[[-1.73  3.63 -2.29 -3.24 -1.75 -4.13 -2.11]
 [-3.95  4.83  3.14  0.15  5.96 -2.56  0.13]
 [-3.32  0.57 -2.10 -0.74  0.66  2.75 -3.54]
 [-0.38  3.66 -1.12 -2.49 -0.59  3.56 -0.51]]
=>
[[-4.13 -2.11 -1.73  3.63 -2.29 -3.24 -1.75]
 [-2.56  0.13 -3.95  4.83  3.14  0.15  5.96]
 [ 2.75 -3.54 -3.32  0.57 -2.10 -0.74  0.66]
 [ 3.56 -0.51 -0.38  3.66 -1.12 -2.49 -0.59]]

[[-0.56 -0.23  0.36 -0.57  0.46  0.42  0.09 -0.39 -0.47]
 [-2.10  2.27  5.54 -2.55  4.15 -2.42 -1.54 -3.77  2.49]
 [ 3.28 -1.33  3.37  2.99  2.34 -1.48  0.25  2.93  3.28]
 [ 1.26  2.55 -1.24  1.67 -1.97 -2.85 -2.82 -0.87  1.89]
 [-2.74  5.19 -4.62 -2.32 -4.77 -1.98 -3.87 -5.37 -1.35]]
=>
[[-0.39 -0.47 -0.56 -0.23  0.36 -0.57  0.46  0.42  0.09]
 [-3.77  2.49 -2.10  2.27  5.54 -2.55  4.15 -2.42 -1.54]
 [ 2.93  3.28  3.28 -1.33  3.37  2.99  2.34 -1.48  0.25]
 [-0.87  1.89  1.26  2.55 -1.24  1.67 -1.97 -2.85 -2.82]
 [-5.37 -1.35 -2.74  5.19 -4.62 -2.32 -4.77 -1.98 -3.87]]

[[ 0.02  0.33 -0.40  2.16 -0.25]
 [ 1.46  0.91 -0.07 -1.41 -0.47]
 [-0.32  1.32  4.43 -0.92 -5.23]
 [ 0.47 -1.25 -0.96  1.32 -4.50]]
=>
[[ 2.16 -0.25  0.02  0.33 -0.40]
 [-1.41 -0.47  1.46  0.91 -0.07]
 [-0.92 -5.23 -0.32  1.32  4.43]
 [ 1.32 -4.50  0.47 -1.25 -0.96]]

[[ 0.51 -0.85  0.65]
 [ 2.54 -6.07 -2.20]
 [-0.50  0.98  0.44]
 [-1.36  0.82  1.22]
 [-1.56  5.91 -0.01]
 [-1.04  0.72 -0.63]
 [-3.15  1.68  0.73]
 [-1.82  1.45  1.85]]
=>
[[-0.85  0.65  0.51]
 [-6.07 -2.20  2.54]
 [ 0.98  0.44 -0.50]
 [ 0.82  1.22 -1.36]
 [ 5.91 -0.01 -1.56]
 [ 0.72 -0.63 -1.04]
 [ 1.68  0.73 -3.15]
 [ 1.45  1.85 -1.82]]

[[-1.67  2.57  1.78  2.90  3.17  1.58 -0.33 -1.20 -2.97 -0.28]
 [ 0.03 -0.33  0.45  1.80  0.53  0.94  0.77  0.04 -1.51  0.12]
 [ 1.15 -0.70  0.14  4.02  3.32  5.26 -0.83 -1.06 -4.14 -1.32]
 [ 0.00 -0.42  0.01  2.58  0.82  1.42  0.40  0.00 -1.56 -0.05]
 [ 0.81 -1.47 -0.76  0.15 -3.12 -0.94  1.90  0.99  1.41  1.16]
 [ 0.18 -0.06  0.46  1.83 -0.04  0.67  0.93 -0.36 -1.08 -0.10]
 [-0.38  0.09 -0.37  1.08 -1.09  0.08  1.28  0.45  0.07  0.74]
 [-0.69  0.50  0.53 -0.02 -2.22 -1.94  1.89  1.02  0.95  1.46]
 [ 0.16 -0.32  0.38  1.73  0.99  1.95  0.65 -0.44 -1.82 -0.47]]
=>
[[-2.97 -0.28 -1.67  2.57  1.78  2.90  3.17  1.58 -0.33 -1.20]
 [-1.51  0.12  0.03 -0.33  0.45  1.80  0.53  0.94  0.77  0.04]
 [-4.14 -1.32  1.15 -0.70  0.14  4.02  3.32  5.26 -0.83 -1.06]
 [-1.56 -0.05  0.00 -0.42  0.01  2.58  0.82  1.42  0.40  0.00]
 [ 1.41  1.16  0.81 -1.47 -0.76  0.15 -3.12 -0.94  1.90  0.99]
 [-1.08 -0.10  0.18 -0.06  0.46  1.83 -0.04  0.67  0.93 -0.36]
 [ 0.07  0.74 -0.38  0.09 -0.37  1.08 -1.09  0.08  1.28  0.45]
 [ 0.95  1.46 -0.69  0.50  0.53 -0.02 -2.22 -1.94  1.89  1.02]
 [-1.82 -0.47  0.16 -0.32  0.38  1.73  0.99  1.95  0.65 -0.44]]

[[-2.13  2.98  2.83  0.04  2.35  1.37  2.67 -0.16  1.08]
 [-2.00  2.88 -1.08 -0.16  3.67  0.15  2.05  2.26 -0.30]
 [ 3.75  1.09  0.99 -1.94  5.45  1.50  3.97 -2.49 -1.89]]
=>
[[-0.16  1.08 -2.13  2.98  2.83  0.04  2.35  1.37  2.67]
 [ 2.26 -0.30 -2.00  2.88 -1.08 -0.16  3.67  0.15  2.05]
 [-2.49 -1.89  3.75  1.09  0.99 -1.94  5.45  1.50  3.97]]

[[-0.55  1.62  2.77 -3.21  3.71  1.42  5.29 -0.97]
 [-3.14  2.80 -2.57  0.68 -1.45  1.42  4.55  1.12]]
=>
[[ 5.29 -0.97 -0.55  1.62  2.77 -3.21  3.71  1.42]
 [ 4.55  1.12 -3.14  2.80 -2.57  0.68 -1.45  1.42]]
---
[[-4.32 -0.54  0.66 -0.52]
 [-1.03 -1.53  0.40  1.66]
 [-4.72 -0.33  3.18  2.24]]
=>
[[-1.53  0.40]
 [-0.33  3.18]]

[[ 3.64 -1.69  1.02]
 [ 0.68  1.83  2.49]
 [-5.90  1.66 -0.65]
 [ 2.00 -0.38 -1.18]
 [-2.53  1.23 -0.59]]
=>
[[ 1.83  2.49]
 [ 1.66 -0.65]]

[[-1.97 -0.78 -0.68]
 [-6.01 -1.35 -2.43]
 [-0.07  0.38 -0.20]]
=>
[[-1.35 -2.43]
 [ 0.38 -0.20]]

[[-0.20 -0.66 -2.85]
 [-3.71  6.39  3.12]
 [-1.48 -3.02  1.72]
 [-0.01 -4.92  3.11]
 [-1.75  3.70  0.00]]
=>
[[ 6.39  3.12]
 [-3.02  1.72]]

[[-1.34 -2.82 -1.61]
 [-0.32 -0.86 -0.58]
 [-1.65 -0.23 -1.11]
 [ 3.49 -4.75  3.48]]
=>
[[-0.86 -0.58]
 [-0.23 -1.11]]

[[-2.62  4.15  2.04]
 [-6.15 -2.13 -0.72]
 [-2.34 -0.41 -4.94]]
=>
[[-2.13 -0.72]
 [-0.41 -4.94]]
